One turning vector, and how many steps it has turned:
The counts run from 0 to 420.
[ -2  -1 -16   7  -2   0   7 -13  -4  11  -3   3  -1 -10  12   5  10   2
   6 -12  23 -10   4   3   9  10 -15  -5  -5  30  -5  16   7 -11  24   0] -> 406
[  3   4 -15   8   9  12   1 -10  -6  -1   0 -24  13 -18  -2   1  -1  -5
 -11 -20  27  -6  -2  -1   7  20  -3  -9  -3  17 -16   4   6  -1  17   3] -> 196
[  1  17 -14   2  12   7   7  -9   3  12   6  -5  10 -13   1  -2  -1   0
 -19 -12  25 -13   1 -10   1   2 -11  -7  -4  21  -3  14  25  -4   9   6] -> 215
[ -3   9 -12   4  14   2  16 -13  -9   9   0  -8  10 -18  11   5   0  -1
 -13 -13  11 -16   7  -8   8   1  -8   3  -2  26   4   7  24 -13  16  -2] -> 386
[  9  11 -21   3   7   7   9 -14  -1  20   0   1   9 -14   9   8   5  -3
 -11  -4  14 -22   3   0  -6   4  -7  -1  -3  23   2  11  22 -10  18   2] -> 86
[  6   5 -14  11   2   4   6 -14   0   7  -7 -19  16 -16   5  11   0  -5
 -17 -12  10 -19   2   1  -7  15  -2  -8  -5  13   4   2  17 -10  23   7] -> 153
[ -9  10  -3   6  10   5   3  -8  -2   4  -2 -25  12 -23   1   8   2  -1
 -10 -24  20  -2  11  -8  12  16  -3  -5   1  15   2   3   7   8  20   7] -> 112
[ -1   5  -7   6   3   0  20 -11  -5  18  -2  -5   6 -16  14   9   3  -5
   1 -11  13 -16   9  -2   6  10 -18   4  -9  27   4   9  10  -7  22  -5] -> 320
[ -4   3  -8  13   0   3  -3  -5  -3   1   3 -23   5 -17   4   3  -5  -7
 -11 -24  25  -1   3   0   7  19  -3 -11  -5  21 -11   0   6   2  22   4] -> 198
[  2  13  -6   5   7   2   9 -21  -3  11  -3  -6   5 -10   0  12   3   9
   1  -6  29 -12   6  -4   4  17 -23  -3  -7  19  -1  21  12   2  11   3] -> 9
[ -5  10 -12   6  14   5   7  -4  -1   6  -3 -22  17 -23   6   4   0 -10
 -19 -21  13  -8   8 -10   5   8   3  -4   1  16   0  -1  16  -7  20   6] -> 250
[ -7   8  -4   7  -4   2  10   1   3  19   0 -10   9 -20   9   2   0 -12
  -5 -20  18  -7  10  -3   8  13 -13  -2 -10  26   0   5   3   4  25   1] -> 49
[ -6   9 -12   7   3  -5   3 -11  -9  16   2   0  -6 -14  17  15   3   1
  -4 -15  16  -8  12  -2   7   2  -6  -3   2  32   1   6  19 -10  22   3] -> 169
[-10   2 -11  11  -5  -6  -4 -18   1   2  -4  -5  -2 -11  10  11   4   9
  -8 -18  16  -7   9   4   5  13 -10 -13   0  24   7  10  16  -3  27   9] -> 71
[ -1   2  -8  14  -4  -8   2 -16 -10  11  -5 -10  -4 -11  14  22   1   0
   2 -14  17  -7  11   3   1  16  -9  -5  -2  23   3   5  10  -8  27   4] -> 372
[  1   5  -6  11   0  -3  12 -19  -9  10   0  -9   2 -14  12  16  -5   2
  -6  -9   9 -20   7   6   0  15 -13   1  -7  27   9   7  19  -6  20  -4] -> 19
[ -5  -1 -12  13  -1  -5   7 -13  -8   2   4  -5  -4 -10  13   2  -3   5
  -9 -17  21 -10   4   1   9  10 -14  -7  -5  32  -4   9  19 -14  19   0] -> 202
[ -3   3 -12  11  -6   1  -2 -11   5  10 -11  -5   4 -14   4   9  12   1
   3 -17  24  -4   8   5   4  19 -13 -13  -2  18   0  13   0   2  30  11] -> 274
[  5  14  -6  10   5   4   6  -7   3  12  -3 -25  15 -17   0  10  -6 -10
 -17 -16  22 -10   5  -8  -5  18  -6  -7  -7   9  -1   4  13  -2  18   9] -> 14
[ -4  11  -6   7   0   3   8   3   5  19  -2 -13  12 -22   6   2   2 -14
  -6 -22  19  -5   9  -6   8  12  -9  -4  -7  21  -2   4   2   6  24   4] -> 48
[ -3  16  -6   6   1  -1   7  -8   1  20   7   0   0 -16  11  10  -5  -2
 -15 -12  15 -14  10  -2  -1   5 -13  -1  -6  31   5   9  20   3  17   2] -> 83
[  1  16 -16   2  16  12  -2 -16   3   5  -2 -11  16 -14  -4   6   6   7
 -17 -13  24 -10   3  -7   1   7  -5 -12   2  12  -2  13  19   2  11  12] -> 77
[  2   8 -21   6  13   6   2  -7  -6  10  -3 -11   9 -15  10   8   7  -7
 -10 -18  18  -8   7  -8   4   1   7  -7   6  20  -5   2  20 -20  19   6] -> 34
[ -2   8 -19   3  16  10   1 -19  -1   0  -1  -5  10 -12  -2   2  10  13
  -9 -14  26 -11   1  -4   9   7 -10 -11   2  19  -5  17  19  -4  11   7] -> 344
[ -9  10  -1   4  10   0   7 -20 -10   4  -1 -15   2 -17   4  17   1  10
   3 -16  23  -3  13  -5  15  15 -12   0   2  22   4  13  10   5  16   1] -> 244
[  6   2 -16   5  12  16   2 -13  -8  -1   0 -22  14 -17  -3   1   2  -2
  -8 -15  28  -9  -4   0   6  19  -5  -7  -4  16 -16   8   6  -3  14   0] -> 195
[ 11  14 -12   5  13   9   8 -10 -13  13   3 -15   6 -12   5  10  -2 -11
  -2  -8  30  -9   3  -8   1  12  -6   0  -4  19 -16   9  14 -13  10  -1] -> 97
[ -3  -2 -14   9  -7  -2   5  -9  -2  15  -1   2  -4 -12  14   6   8  -1
   4 -17  19  -8   8   3   9  11 -13  -5  -5  31  -5  11   6  -8  28   1] -> 405
[  0  14  -9   5   9   2   2 -13 -13  11  13  -8  -6 -12   9  11  -9   1
 -12 -12  23 -10   6  -2   3   6  -6  -2  -1  32  -6   8  23  -4   9  -1] -> 299
[  9  13 -10   5   6   9   6 -14  -9  15   8  -8   1 -11   3  10  -5  -3
  -2  -5  30 -13   2  -1   0  15 -14   0  -9  24 -12  14  13   1   8  -2] -> 364
[  1  14 -16  -3  18  15  10  -9   0  12  -3  -8  17 -19  -1   1  12  -4
  -4 -12  27 -10   4 -11  10   7  -8  -2   1  17  -8  14   8  -1  12   4] -> 44
